Each named move below is a turn or a mirror, shown by a few rows before and after it. Which moves, in which order, take the first row of each later pair to the second? The first pair is answered.
move Bub:
[ -9  13 -10  12   7  -1  13   6  18   0 -10 -13   5 -20  -9 -10 -19 -23
  -7 -13  10  27  18  10 -18  -9  11 -11  -1  -3   1 -18  17]  ->  [-17  11  -3   9   3   1  11   5  15   0  -6 -13   6 -20 -10 -12 -11 -29
 -13  -9  11  29  11   6 -13  -3   7 -10  -5  -7   1 -20  11]
[ -1  -7  26  10  -5   9  -6   1 -14  19   1  -4   4   8  19  10   2 -18
  -3   2  -4  -2 -19  -5 -15  -5 -29 -15  -2  10   4  -1  20]  ->  [ 14   1  14  13   2   3  -4   3  -4  22  -3  -7   3   9  18  14 -12  -7
  12  -2  -2  -8 -11   2 -19 -17 -22 -21   2  18   6   2  25]
[-24  -5   4  -5 -25   2 -11  -8  21  -6  -6 -23  -7   6   0 -15   0  40
  -1 -23   6  -9  -8  27   4 -16  16  -6  -8  15  33 -21   9]  ->  [-31  -8  11  -6 -26   9 -12 -10  17  -9  -8 -21  -6   3   1 -21   5  32
 -12 -23   6  -3 -14  24   6 -11  13  -7 -13  11  31 -23   7]
move togut:
[ 30  28 -11   1  13   0  -4   6  13   9  -5  -1  -5   3  13  24 -31  16
  30   0   2 -12  -3  -9   0  -4  11   1  22  -2   5  13  10]  ->  [ 20  25 -23   8  24  -2   8   4 -16  15 -10  -3   6   1  11  29 -23  -7
  22  10  25   5   5 -12   5  10   6   5  17  -2   0   8  17]
[  3  -1  14 -14 -14   5  -5  -5  26  -9   4   5   7  12   4 -25   9  14
   0 -11  -8 -10  -4   8 -16  -3   9  -8   5   7  -2   4   1]  ->  [-12  -9  -2   1   0   5  15 -13 -13   3  -5   7  17  12  -1 -20  20 -18
 -14  -3  20  17   4   4  -3  10   4  -3  -6   7  -6  -2  15]
[ 25  16 -11  -5   7 -10   5  -3   0   7   3   3  20 -12  -7   0 -26   4
  17   1  -8  11   1   5 -22 -32  -1  -2   5  16  14   6  13]  ->  [ 22  14 -14   0  11 -11  12  -4 -11  10   4   1  24 -14  -5   0 -23  -5
  13   5   2  18   3   1 -20 -28  -2  -2   2  13  13   4  17]
move Luza:
[  1  -8 -24   9  11  -3  10   0 -11  12   3  -5  -1   2   1  -6 -11 -12
 -15  17  11  11   5  -1  -3  -9  -6   3   8   0 -18  -2   8]  ->  [  1  -5 -24   9  11  -5  11   0  -9  10   5  -7   0   2   4  -7 -10  -8
 -12  14  13  10   4   0  -5 -12  -4   3   8   1 -18  -3   8]
[ 10  -4 -39  13  16 -18  13 -11  -6   1  -4   5   2  17   0  15 -15  18
  26  -9  10  -4  14   3   0 -15  23  -3   4  -2  15   9  20]  ->  [ 15  -6 -26  10  26 -17  15 -11 -20  10 -11   6   5   6   2  30  -6   2
  23  16   5 -11   7 -15  16  -2   7   7   6   2  14  19   4]
[ -5   0  -8   7  -1  -7  11   2 -11   2  -6   6   8   0  -1   6   0  -4
  -4  -4  14  10   7   4   4   1   8   1  -5  -4  -2  -2   9]  ->  [  0  -2 -10   4   5  -7   9   1 -13   3  -8   8   7  -1  -3   9   3  -6
  -3  -3  12  12   6   3   6   3   6   3  -7  -4  -4   0   8]
move lisi:
[  4   0 -13  11  19   1  17  -3 -21  14 -11   0  14  -2 -11  23  11 -34
   3  12  26  15   6  -9  15  11  -2   8   0  11  -2 -12   1]  ->  [ 21   3  20  -9  10   1  -6  -3   6   7  -7   9  -2 -13  -8  33  15 -15
  11  22 -12 -13 -11 -22  20   7  -8  12  13   9   1   2 -23]
[ 25  12   1  -3   0  -6  -1   6  -1  11  -6   4   3  -8   9   6   2   5
   9   6  -4  -9  -7  -5  10   0  -7 -17   0  14  13  13  -2]  ->  [ 22  10  -6  -4  -3  -4  -2   9   9   5  -2   0  -2  -4   8  -1  -1  18
   9  -3  -5  -6  -4   5   3  -6   1 -22  -3  13  13   8   3]
[ 19  11 -14   0  20 -22 -11  12  -5  24 -20  -3  19 -20  -7  21   1  -4
   8  23   1   6  13   9  -1 -19   0  14   6  14  -1  32   8]  ->  [ 25  13  -9  -8  14 -19 -26  14  11  18 -18  -2  16 -21  -4  20  -4   9
  14  20 -12  -3  11  13  -7 -27   1  10   9  14   3  34  -1]
Then:
(2 to 3 moves a pair)
[  5  11 -26  13   8  -5  15   1  -5   1  -4  -3   9   9  -2  -1  -6   4
  12 -16  20  12  16  13  -8 -11  15  -7   1   1   4  -6  20]  ->  [-18   0 -12   8  -9   6  11   0  -1  -6   6  -2   7   8  -2 -17   8   1
 -12 -23  16  19   5  20 -12  -2  15  -9 -13 -11   1 -14  15]
Bub, togut, lisi
[ 14  -3   8   1   6  -5  -6  -2   8   9  -3   0   0   8   2  12  -8   5
   6  -4 -14 -13  -5  -2   5  -9  -4  -3  18   1   0   9  -8]  ->  [-11 -10  16  -1   0   4  -7  -7  -7   4   3   4   4   9   0  -2   7 -13
 -16  -4  -5   2 -15  -5  10   3 -10   0   3  -6  -4   0 -10]
Luza, Bub, togut
[  7   1  -1   6  15  -1  12  -6 -36  12 -10   1  10  -7  -5  14   3 -21
  -3  22  12   8   4 -22  15  12 -12   8   1  10   3   1  -4]  ->  [-15 -10   4   4   3   7  10  -7 -34   3  -4   1  10  -5  -5  -5  12 -25
 -22   9  15  19  -3 -13   7  16 -11   5 -12   1   1 -11  -1]
Luza, Bub, Luza
[-27 -16 -14  11  -8  -2   0   0 -10 -13  -1  -1  -3  -1  -2  -3   9 -18
 -12 -12  17  18   6   9  -9  16   0   0 -14 -14   0  -6   3]  ->  [-27 -20   0   5 -11  -1  -6   1   0 -15   2  -2  -4   0   0  -8  15 -13
 -16 -13   6  12   2   8  -9  19  -3  -2 -14 -20   0  -7  -1]
Bub, togut, Bub
[-33 -12  13  -2 -24   5   4   0  -9  -6   7  -2   6   6  10 -20  11 -12
 -28 -15  15  21  -3   6  -2  18  -1   0 -16  -9 -13 -10  -7]  ->  [  6   6 -25  13  -2 -15  17   6  -1   7  -1  -9   5  16   6  -2 -24   7
  11 -22  26  18  24  17 -11 -11  14  -7   1  10  -8  -7  11]
Bub, togut
[  4   9 -13  -5 -10  -3  -3   9  19  -6  -4  -3   2   7   3 -11  -3  24
  -2 -20   3  -6  11  25 -13 -14  10 -13   2   7  -1   6  13]  ->  [-14   1 -17   4  -5   0  13   3 -10   0  -5  -7  12   8  -2 -12   9  -6
 -18  -8  23  16  10  21  -3   1   0  -5 -12   5  -4  -4  18]
togut, Bub
[  9   1 -13  -1  13  38  10  -4 -17   2  -8  -6  -2  -9  -2 -20  22  -6
   9  -2  21  25  16  -1  -9  11   2 -14  -5  11  10 -15 -16]  ->  [ 11   0  12 -17   3  42  -7  -4   3  -8  -3  -3 -10 -16  -3 -19  28   3
  10   4  -2   6   1  -6 -10  13  -5  -9  -4   8   8  -5 -33]
togut, Bub, Luza
[ 15  -5   5  -6 -24  -6  -7   1  24 -18  12   4   2   7   0 -15   0  21
   8 -19  -8 -17 -12   6  -9  -9   6  -7   2 -14   5  -1   4]  ->  [ 25   1   3  -7 -14 -12  -8   2  28 -13   7   5   1   7   1  -6  -7  23
  18 -14  -8 -25  -9   3  -6 -10   3  -5  10  -6   7   6  -2]
Luza, Bub, Luza
